Questions about the table below.
1) Which number is the first entry on the main diagonal?
2) Which number is the last entry, reading row by row?
3) Which number is the second entry in reading order?
4) Which number is the largest entry?
5) Which number is the entry in the bottom-left corner?
6) Which number is the fifth entry, reading row by row?
7) Which number is the entry just right of the largest entry?
8) Which number is the largest entry in the last column?
[[133 131 125 120 119 118 129 127 127 125 132 133 129 132]
 [138 143 139 133 122 130 115 118 132 133 124 133 126 128]
 [132 136 140 143 137 142 122 126 135 137 124 129 129 127]
 [135 135 128 122 118 119 126 124 128 126 131 134 128 132]
 [132 130 124 119 120 118 131 128 126 124 133 133 129 132]
 [128 123 120 118 125 119 140 136 126 123 137 132 132 134]
 [130 135 139 143 138 143 124 128 134 137 124 128 130 127]
 [136 143 145 145 134 143 115 121 136 139 121 130 128 126]
 [139 145 140 134 121 130 114 117 132 134 123 133 126 129]
 [137 145 145 144 131 141 114 119 135 139 121 131 128 126]
 [126 120 118 118 128 120 144 139 126 123 139 131 133 135]
 [122 116 120 126 140 130 151 147 129 127 140 129 136 134]]
1) 133
2) 134
3) 131
4) 151
5) 122
6) 119
7) 147
8) 135

m = [132, 151, 123, 153, 150]
The entry just right of 123 is 153
The entry just right of 153: 150

[[113 119 134 132 111 139 132 148 129 141 139 128 124]
 [135 139 125 127 143 116 119 112 125 118 124 133 128]
 [142 136 115 128 125 134 121 127 130 123 126 118 138]
 [134 139 118 131 125 130 114 128 127 125 133 124 133]
 [135 124 125 123 129 132 137 127 130 126 120 121 132]
 [129 132 130 136 132 121 118 126 129 126 133 136 128]
 [126 127 130 140 109 145 117 133 138 134 140 134 131]
 [145 125 117 120 129 135 141 127 131 123 113 111 139]
 [131 120 139 138 140 115 132 127 134 127 126 140 127]
 [141 123 122 119 129 136 142 121 132 124 113 116 136]
 [122 129 133 119 125 141 127 100 131 125 123 138 121]
 [135 114 130 131 120 138 143 138 137 133 123 122 135]
 [113 122 141 124 122 137 132 114 130 132 129 141 117]
 [128 129 134 130 131 129 122 110 133 124 127 141 125]
 [121 119 137 137 119 133 129 137 134 136 135 135 127]]
Indices start at 1.
The entry directly below the centre entry?
Answer: 132
The entry in row 2 and column 1 -> 135
The largest entry?
Answer: 148
The entry just right of the centre entry: 127
The top-left entry -> 113
The entry in row 1 and column 3?
Answer: 134
The entry in row 1 and column 2?
Answer: 119
The bottom entry of the column that holds the smallest entry: 137
The entry directly above the centre entry?
Answer: 117
The entry just right of the smallest entry is 131
The entry in row 3 and column 1?
Answer: 142
The bottom-left entry?
Answer: 121
The entry in the bottom-right corner?
Answer: 127
The entry at row 3, column 3: 115
The entry in the top-right corner?
Answer: 124
The entry at row 2, column 2 is 139
The minimum is 100
The entry just left of the centre entry?
Answer: 135

a =
118,124,118,132,108,129,137,125
118,110,137,137,145,130,139,114
138,140,121,129,120,131,128,129
120,110,132,131,147,132,113,134
143,130,133,121,134,119,134,121
135,116,131,127,126,113,138,137
142,142,118,115,127,116,125,120
124,134,120,119,129,125,126,108
138,135,125,104,129,115,114,143
133,115,138,132,135,110,140,136
125,136,126,138,116,138,136,124
135,114,140,134,140,109,139,134
Rows and columns are numbered from 1.
Read off the bottom-right entry.
Answer: 134
The entry in row 1 and column 3: 118
The top entry of the column that holds the smallest entry -> 132
Read off the entry directly below the smallest entry.
Answer: 132
Read off the entry in the top-right corner.
Answer: 125
Read off the entry just left of the smallest entry.
Answer: 125
The largest entry: 147
The entry directly above 145 -> 108
Read off the entry in row 2 and column 1.
Answer: 118
Read off the entry at row 3, column 1.
Answer: 138
The entry in the bottom-left corner: 135
The entry at row 3, column 2 is 140
Read off the entry in row 1 and column 1.
Answer: 118
Read off the entry at row 1, column 2.
Answer: 124
The entry just right of the largest entry: 132
The bottom entry of the column that holds the smallest entry -> 134
The bottom entry of the column that holds the largest entry: 140

[[121 127 126 119 131 130 114 133 134 139 116]
 [133 131 128 123 129 129 119 125 124 123 115]
 [127 126 127 120 125 127 123 125 126 133 143]
 [129 133 127 129 126 130 139 114 127 131 103]
 [129 128 128 120 127 131 134 127 129 130 151]
 [132 124 126 122 125 126 111 131 130 126 125]
 [133 124 127 122 125 127 125 141 129 130 124]]
Counting starts at 1.
The entry at row 1, column 3 is 126
Find the entry in the bottom-left corner.
A: 133
The entry at row 3, column 1: 127
Find the top-left entry.
A: 121
Find the entry at row 2, column 1.
A: 133
Find the entry in the top-right corner.
A: 116
Find the entry at row 1, column 2.
A: 127
Find the bottom-right entry.
A: 124
Find the entry directly below the largest entry.
A: 125
The entry directly above the smallest entry is 143
Find the entry directly above the largest entry.
A: 103
The entry in row 2 and column 3 -> 128
Find the entry directly below the smallest entry.
A: 151
Find the entry in row 3 and column 2.
A: 126
The entry just left of the largest entry is 130
The entry at row 3, column 3 is 127

A =
[[131 118 147 136 142 127 123 132 143]
 [127 128 131 129 121 152 121 123 116]
 [124 124 135 130 136 127 130 131 144]
 [132 124 139 132 128 143 118 126 119]
 [131 121 142 134 137 127 123 131 136]
 [123 130 120 126 132 108 139 133 141]
 [135 125 134 131 131 121 124 132 122]]
The entry directly below the centre entry: 137
The entry in the top-left corner: 131
The bottom entry of the column that holds the smallest entry -> 121
The top entry of the column that holds the smallest entry -> 127
The entry directly above the centre entry is 136
The bottom-right entry -> 122
The largest entry in the first column is 135
The top-right entry: 143
The fifth-last entry, reading row by row? 131
The entry just left of the centre entry is 132
The second largest entry -> 147
The entry just left of the smallest entry: 132
The first entry in the row that holds the largest entry? 127
The 2nd entry, reading row by row is 118
The entry directly above 125 -> 130
The largest entry in the last column? 144
The entry directly above the smallest entry -> 127
The third entry on the diagonal from the top-right corner is 130
The entry directly above 141? 136
The second entry on the diagonal from the top-right corner? 123
The last entry in the row that holds the smallest entry -> 141
The entry just left of the largest entry -> 121

Questions about the table below.
1) What is the entry just left of the centre entry?
2) What is the 3rd entry on the main diagonal?
3) What is the entry in the top-right corner?
4) What is the bottom-right entry?
5) What is the bottom-left entry?
6) What is the top entry of the column that holds the largest entry?
7) What is the entry just right of 133?
8) What is the largest entry in the first row?
array([[150, 153, 104, 154, 152, 103, 133, 131, 124],
       [153, 154, 103, 101, 100, 155, 148, 150, 143],
       [100, 101, 154, 152, 152, 104, 105, 104, 105]])
1) 101
2) 154
3) 124
4) 105
5) 100
6) 103
7) 131
8) 154

[[131 140 147 139 129 144 120 130 131 121 126]
 [123 132 138 139 131 122 117 136 129 132 123]
 [137 134 137 133 136 125 130 121 140 127 125]
 [120 121 131 108 141 114 140 131 112 127 131]
 [128 132 134 136 130 122 114 125 132 128 127]
 [119 117 108 130 119 124 146 131 114 138 127]
 [124 122 124 120 126 127 117 134 138 130 133]
 [127 133 121 114 132 123 125 103 125 126 105]
 [144 129 143 129 135 128 115 116 144 128 130]
 [140 138 137 131 131 134 112 127 134 128 123]
 [127 137 133 124 136 139 127 124 121 130 130]
 [117 120 117 133 125 138 132 136 135 128 122]]
Counting starts at 1.
The entry in row 2 and column 1 is 123
Give the entry at row 1, column 2.
140
The entry in the bottom-right corner is 122
Give the entry in row 1 and column 1.
131
Give the entry directly above the smallest entry.
134
Give the entry at row 3, column 1.
137
The entry in the top-right corner -> 126
Give the entry just right of the largest entry.
139
Give the bottom entry of the column that holds the largest entry.
117
Give the maximum.
147
The entry in the bottom-left corner -> 117
The entry directly below the largest entry: 138
The top entry of the column that holds the smallest entry -> 130
Give the entry just left of the smallest entry.
125

data = [108 144 129 113 102 111 146 115 101 146 114 113 131 124 147]
The centre entry: 115
Read off the second entry.
Answer: 144
The entry just right of the centre entry -> 101
The first entry: 108
The second entry from the right -> 124
